Rotation paths and how fast each direction turns (deg/step)
Each turn is a multiple of 5 degrees from 10 to 175, or 0.
Each row of a path follows its step; steps can be skipped.

step 0: [ -3  -6 -18  11   0  -5  -5   6  -3  -3   5   3 -14   4  -6  -5  11   4
   6  -3  -6  14   2 -23  20   0 -15 -10  11 -13   8 -11  11  -6   0   5
  -9  -7  16   5 -13   1 -18   5  -1   8   1 -15  -2  -4  14  17   2 -13
   0  -1 -13  -7 -15  -4   5   4]
step 1: [-10   8   1  -6 -11   5  -6  17 -12   6  -2   3  16   8   4  -7  -3   6
   3 -13  -7  23  14  -3   6   6  -4  -1   2 -21  11   6  18   7   8  12
  -7  -3  -8   0 -19   7  12  -3  -1  -1  14 -13  -7   6  -2  13   2 -17
  -2   9   8  -4   5 -14  -6   2]
step 2: [ -4  -8  -1 -18  -5   4 -16  -3  -3   4  -3  11  -3 -10  -7   4  -2   3
  -1   3  -8  23  15  -6   8   8   9   9  16 -27  -8  -7 -19  -9  -8   3
  -2  -6 -14   5 -15   5  -3   2 -10   9   0  -6   9   3  -8   2   4  -4
  -9  -5   6  12 -17  -6   9  -4]
step 3: [  2   0 -11  17   2 -13 -14   3  10  -3   5   4  -1   2 -25  -1  -4   0
   3  -9 -17  14   4 -11   9 -10  -4   6  -4 -18   7  -6  -1  -5  -4  15
 -20  -2  -3   1   6   7 -13 -13  -3  18  -8 -13  -1 -11 -13   7   7  -2
 -16   3  -2   0   3  -6  -7  14]
step 4: [ -9  -5  12  15  -9  -9  -8  15  -6  14  -9  -7   2  -3  -8  -9   6   9
  -1   4  -2  13  13  -3  15   1 -11  -9   2 -16   1  -5   6 -10   1  -4
   5   4  -2   6  -1   3  21   1  -3   9  -5 -23   3   3   0  24   1 -20
  -5  -4  -9  -4 -12   7  -9  14]
step 5: [  6   7   7   1  -5   1 -16   6   3   6  -5   9  -1   8  -8   5  11   1
  -6   8 -19  24   4  16  22   8  12 -10  -1 -19   4   0   4  -5   8   4
   3  -8 -14  -2  -3  -8   7  -1   9  -4   6 -22   9  -7  -5   1   4  -3
  -4   3  24  10  -3  -8   6 -10]
step 6: [  2  -4  -6   0   3  -2 -18   8 -10  15   0 -10   1   5 -16  12  -7  -4
  -6   6  -8  26   3 -10   3   1 -12   0 -12 -14  16  -8 -20 -15   4  -3
  -3   7 -13   1  -3 -10 -12 -17  -8   5 -19  -6  -9   2  -7   6   4   8
  -8   4   3  11  -4   9   2  -8]
step 7: [  5   1   0  22 -11 -17  -7   0   9   0 -14  -8   5  12 -20  13  -1  14
   3  14  -8   6   9 -12  11  -7  -6  -8  -7  -4   5  -9   2 -10  -9   3
  16  -4   0  17  -1   6   7   1 -12   5   2  -5  -9   6 -17   5  14 -19
  -8   4  11   1   9   1 -12   1]
step 8: [  7  -4   7   7   4   2  -3  18  -4   4 -19   8  -2   4   3   8   7  13
  -1   6 -14  15   4  -2  10  19   1 -15  -1   3   6 -11  -6   7   0   2
   6   3  12   9  -2  -9  -3   5  -3   4  -2 -33  -8 -20  -2   9   9 -18
   2  -4   3   3  -7  10   9  -4]
step 9: [ 13   5  -9  10   5   7 -13   9   1   4   7  -2  -1   6  -4   9   2  -1
  -6   3  -6  14   3 -13   8  11  -8  -4   4 -17  24  -5  -4  -9  17 -18
  -6  -2  -1  -3 -14  -5  -5  -8  -4  -4   8  -7 -16   8   0  -4   6 -15
  11  19  20   1   1  -6  13   3]
step 11: [  9  -5   5  16  12  12  -3  -2  15  -6 -17  13  -5  -4  -7   7  -3   8
  24   4 -15  10   8  -8  11   1   1  -1  12  -5   9  -7 -15   4  -9  -2
  -2  -4  13   4  -3  11 -12   0   0   9  -4  -7   7   7 -17   5  10 -25
 -11  -7  11  -8   0   2   7   4]
[ 3  8  2  0  5  3 -1  2 -4 -2  4  1 -1  2  3  3  1  1 -1 -1  2  4  3  3
  1  1  0  1  3  0 -1  3  3  0 -2 -5  0  4  0  2 -3 -1  3 -1  2  1  4  2
  1 -4  0  3  0  1  1  3 -1  5 -2  1 -1 -1]	95
[ 1 -1  1  1  0  5 -3  0  0  3  1  0  1  1 -2 -1 -5 -2 -1  0 -3 -1  3  1
 -2  0 -1  1 -1 -2 -2  2 -6  1  2  3  4 -3  0  0 -1  1 -2  0 -2  4  2  8
  1  2 -2  2  6  5 -2  2 -1  2  1 -1  0 -5]	90
[ 2  1 -2  4  0 -4  1  0  1 -2  2 -1  3  0 -1  0 -3  3  4 -2 -2  1 -1  0
  3 -1  1  1  5  0  4  6  0  1  1  0 -1 -3  1  0  5 -1  5  0  1  1  3  2
  0  1 -2 -2 -2  1 -2  0  6 -2  5 -3  5  0]	175
[ 0 -2  2  3 -5  2  1 -4 -3  0  5 -2 -6 -1  3  3 -1 -3  5 -2  2  1  3  0
  3 -3 -1  1 -2  1  0 -3  2  3 -1 -1 -2 -4  4  3  3  3  1 -1  0  0 -1 -3
 -1  0 -2  3  4  2  2 -2  1  1  2  2 -3 -1]	100
[-4 -2  1  1  2 -3  0  5  1  3  0  0 -1  0 -2  5 -1  1 -2  2  4  0 -3  0
  6  2  3  3 -1  5  4 -4  0  4  3 -3  3  3 -3 -1  0  1 -1  0  3  1  3  1
  0  1 -1 -3  6  1  0 -1  0  1  3  3  1  2]	25

step 1: [  3  -9  17  -1  -2   6  -3  -2  22  -5  -1 -16  -3 -16   7  -5  -5   4
  -7   5   3  -1   3   5 -12   3   5 -13   8 -19 -24 -10  12  -9   8  10
  16  14 -22   2   9  -3   7   3  10  -6  -2  -1  -4   1 -10  -1   3   5
   3  14   4  -3  -6 -10   3   6]
step 2: [  0  -7  13   7   6   2  11   2   2  14  11 -10   0   9   1  12   2 -13
   7  -3 -15 -19  -2  13 -13  15  15  -7  -2   1 -10   7  -5   3   0  -4
  10   0  -9   7  13 -17 -12   3   4  11   0   0 -13   1  23  -6  -2   5
   7   7  11   2  -1  -8   1  10]
step 3: [-15   9   0   3  15   0  20  -3   6 -12  10 -11   4  -4  -1  -4  -2  11
   8   2  -4   4   4  12   4  -4   8 -24 -11  11  -6   1  21  12 -11  -1
   5   3   2   7  -2 -14 -12 -11  -2  -2   7  -6 -12  12   7  -5  -8   8
  -6  -7 -14 -19   1   3  -2  -3]
step 4: [ -1  16   6   2  -9   5  11  -5 -10  12  13  -8   2  -7  -7 -22 -12   6
  -2 -17  14 -16   1  -8 -12   4  11   4   8  19   3  -1  13  10  -4   8
   4   4   0   9 -12  -5 -11  -3   3   1  -7  -5   5   3   8  -1  10   3
 -19   4  -5  11  16   3  -2  -8]
step 5: [  8   9   3  11  -3   2  -1   2  -4 -13  -9  -5 -14   3   4  -3  -7   7
  -2  -7   7  -2  -2 -14 -17  -8  14 -14   5  21   8  14   3  -8   4   6
  -3  21   0  -1  -4   7  -4   4  -8  15  12  10   1  -3 -13 -13 -17   4
   6 -10   5   5  19   6   2   9]
step 6: [ -5  11   4  -2  -6   8  -7  12  -9  -7   4   6 -10 -10  -8  -9  -2 -11
   5   4  -2 -11 -11   8   8 -13  -5   0  15   0 -12  17  -4  11   1   7
  12  15   3   3 -10   8  11   6   6   9  15 -14  -6   6  -2  16 -17  -6
   8  -6  -1  20   7  -9 -13   2]
step 7: [ -7   0 -13  12   3   9  -8  11  -4 -13   2  10  -1  -1   2   2 -12 -15
  -2  -3  -3 -11   4   4  -8  -5  -9   4  -5  -6   7  -3   3 -17  13 -14
   6   9 -10  12 -14   7 -16   2   8   9   5 -16  -6  -5   6   8  -7   6
  20  10  -8  -4  -3  14  -4 -18]
step 8: [  2  -5  -6  -2 -10 -12  11   8  -3  -8  -1  30   1  -3  16  -3  10  -3
 -11 -19  -2  -5   3  -1  -7   3  -5 -10 -13 -20  -8   9  -7   6   2  -2
  14  -1  12  -3   1   8 -15  -5  -2  -1 -16 -12  -6   7  -1  -3  -2   6
   4 -14 -11   4   7  -2   6 -12]
step 9: [ -4  -7  -2  20  -9  -2  12  -9 -21   1   0   9   4  -8  10  -4   5   5
  -5   4 -10 -10  -3 -13   1   2  -5   5   3 -20   7   3   7   3 -15  -4
 -12  19  10   0 -11  10  -8   0  -2 -13   8  -3   1   8  -7 -18  15   1
   4   3   3  -7 -13 -12 -13   1]
step 10: [  0  -7  -5  -7   9 -14   4  -3 -24  12 -10  -3 -17   6  -4 -11  -8  -8
   1  -5  -9 -15  -1   1  22  -7 -14 -19   0  -4  24   8   7   6   7   5
  -9  -1  -3 -15  -1   5  -6  11  -1  -6 -14   6   2  -2   2  -7   3   4
   3  -4   1   6 -12   3   4   7]
step 11: [  4  13  -5  16   5  -2  -3   7 -10 -11   7   3   1   1 -11 -15  15  -4
   3   7   1  -2  -1   5  18   1  13 -12  -7  -6  24  -2  -2  -7  -1  -1
 -11 -27  13   1   2   9  11  -3 -10  -9   7   5  -8 -12  -8   0   1 -12
  -2   1   6  14  -4   4  -4 -11]
[-2  5 -2 -1 -4 -3  5 -2  2 -2  0  0  3 -2  4 -3 -3  2  3 -2 -1  1  1 -3
 -2  5 -2  1 -3  1 -1 -6 -3 -1  0 -2  1  0  4 -2 -1  2 -3 -2  2 -2 -2 -1
  0  2  0  1 -2 -6  0  0  1  1  0  6  0  2]	85
[ 3  5  1 -1 -1 -3 -2  2 -3  0 -2  0  0  4 -2  2 -2 -3  6  3 -4  1 -1 -1
 -1 -1  1 -3  5 -1 -3 -2  1 -2  2  1 -1  2 -2 -2  1 -1  5  0  0 -2 -1 -3
 -3  3  2 -5  1  0  3  1  1  3 -2  2 -1  5]	85
[ 2  1 -2  2  2 -1  4 -1 -2  3  1  7  0  1  1  1 -1  4  4  2  0  1  0  0
  1 -2  1  4  4  2  1 -1  2  2  2  3  1  2  3 -1 -3  0 -3 -2  0 -1 -2  2
  1  2 -2 -3  5  5 -5 -2 -1 -4  2  0  3  3]	70

step 0: [-14  -7  -6  -3  12  15 -25   3  16   5 -11   1  -1  12   0  14  -6  -2
 -14   8   6  13  -1   0   1   8   6   0   9 -16  16  -1   9  -5   4  -9
  -3  -6   6   1   3  18 -26  -3  10  15   6   1  -8  -9  16  -7  -9   3
   2  15   8   6   5   2   3  -6]
step 1: [  4  -6   6   8  -3   4  -9  22 -16 -14  13 -11   2  14  12 -13 -13  -5
  -4  -1 -17  13  -9   7   0 -13  -3   0   4 -20   9   8   0   3  -1 -24
  14 -12   6   7 -10   3  -5  -2   4   9 -15  13   0  -6  -7  -3  12   4
   5   3   0   4  -8  -8 -15   0]
step 2: [-13   4  -9  16 -12  -9   0  13 -11  -7   3  10 -17  10  -2  -4  -3  -5
  -7   5  13   9   3   7 -10   2  -7  -1  -1  -8   3  -5   5  -1 -13  -2
   1 -24  -7  -5   0   0  25  -7  -6 -14   8   0  28   1   1   3  -7  14
  -4  -5 -12   8   5 -16   2 -15]
step 3: [ -6  -3  -3   1  -9 -11 -14  -8   0   9  -8   6  -6  13 -19   7 -18 -13
   8  16   3   5  -3   1  -7  16   8   6  -4  -2   2   1 -15 -19  -4   6
  -3   5  -1  -3   8   0  -6  18   8  -3   7  -7  10 -13  21  -2  10   3
  26   7  12  -1   4 -12  -6  -9]
step 4: [ -4   5   8  13  15   1  -8 -10 -15   4  15 -12  -2   1 -15  -4  -2  -1
  18   5 -21   1  -6   7   5  -6  13  10   6   1  -7   6 -16   4 -11  -2
  -4  -1  -9  -4 -13 -17 -17   1  14   8  -1  12  10  13   0 -15  11   1
  -2   7   2   9 -15 -16  -1   5]
step 5: [-10  -4 -14  -1  21   7  -1   6   2   4  20  11 -13  12  -9  -5  -2  -2
 -19 -11   6  -2  -4  -6  -6   3  -1  -7   7   6 -14   6  -1   7 -12   5
  -9   8 -11   3  -5   5  -1  -6   2  -7  -2  16  11  23   7  -9  -7  10
 -12  10 -11   9  25  -3   2  -6]
step 6: [ -5 -17  -9  -7 -15  -3 -15   9  -3   4  16   2  -6   1   0   3  -9  -7
  -9  -1  -2 -19  16  -3 -13   6 -18   4  12  13  -7  11  -3   4  10   3
   0   3   6  12   7   8  -4  13   9  -6  12   9 -13   1   7   2   8   0
  24   9  -3   2   3   1 -26   3]
step 8: [-16  -1 -12  -1   2  -4  -4  -7   6  14 -18 -18  -1   8 -13 -17  -6   9
  -5 -11   5   1   1 -11   6  13   0  -2   0  -7  -7   7   4  -7   4  -3
  -1  22   0   1   5  19   7   1   2   0  -1   2  18   0 -12  -9  -9   1
   5   4  -8  21  10  -3  28  -3]
step 9: [ -9   1  -4 -14 -12   8 -17 -15   3   9  13  -9  -4 -14   0  -5  -9   6
  14  -1  -5   8  -1   4 -10  -8   4   0 -16  -4   6   6  14   8  -1  -7
   4  16   4   0  -9   7  -7  16   3 -19   9   9  -5  -7 -24   1  16  -5
  17  12 -12   4   4  -1 -10   5]
step 10: [-11  -3 -10   4  -6  -8   1  11   9  -6   2  17 -14 -16   6  18  -1  17
   8  -3   3  10  -3  10  -7  -9  -7   6   5   3  -8 -18   2  14   3 -10
   4   6 -12  -6 -10  -4 -17  12  -6  -6  -3  -9  10  14 -18  -8   2   9
 -16 -13   6  18  -3  -6  -8   6]
step 11: [  2  -4 -12  -1   4  -8   0  -5   2   2 -16   7   0  21  15  12 -15   8
  -8 -12   0   6   7  -1  -2 -10  -4  -2   5   6   2   3 -21 -20  11  15
  -8   3  -1  17   6   5  -2  22 -13  -1  -6   1  13   9  -9  -5  -3 -11
   9 -16   1  13  10   4   8   6]
[ 1  0 -2  1  2 -1  0  4  0 -2  3 -3  2  1 -2 -3  2 -1  2  1  1  5 -1 -1
  3  2 -2 -2  0  3  1 -3  2 -2  3 -1 -2  1 -2 -2 -3  2 -1  4  1  1 -5  3
  2  1  3 -5  0 -1 -2 -5  2 -1 -8  2 -1  4]	115
[ 0  2  0  4  1 -5  2 -3 -1  0  0 -2  2  1 -6  0 -3  1 -4 -2 -2 -6  3  3
  0 -2  4  1 -3  3  5 -4  0 -3  2  0  0 -1 -1 -1  0  3  5  1  0  0  2 -3
 -1 -3 -1 -3  1  2 -2  2  4  0  0  0  1  0]	80
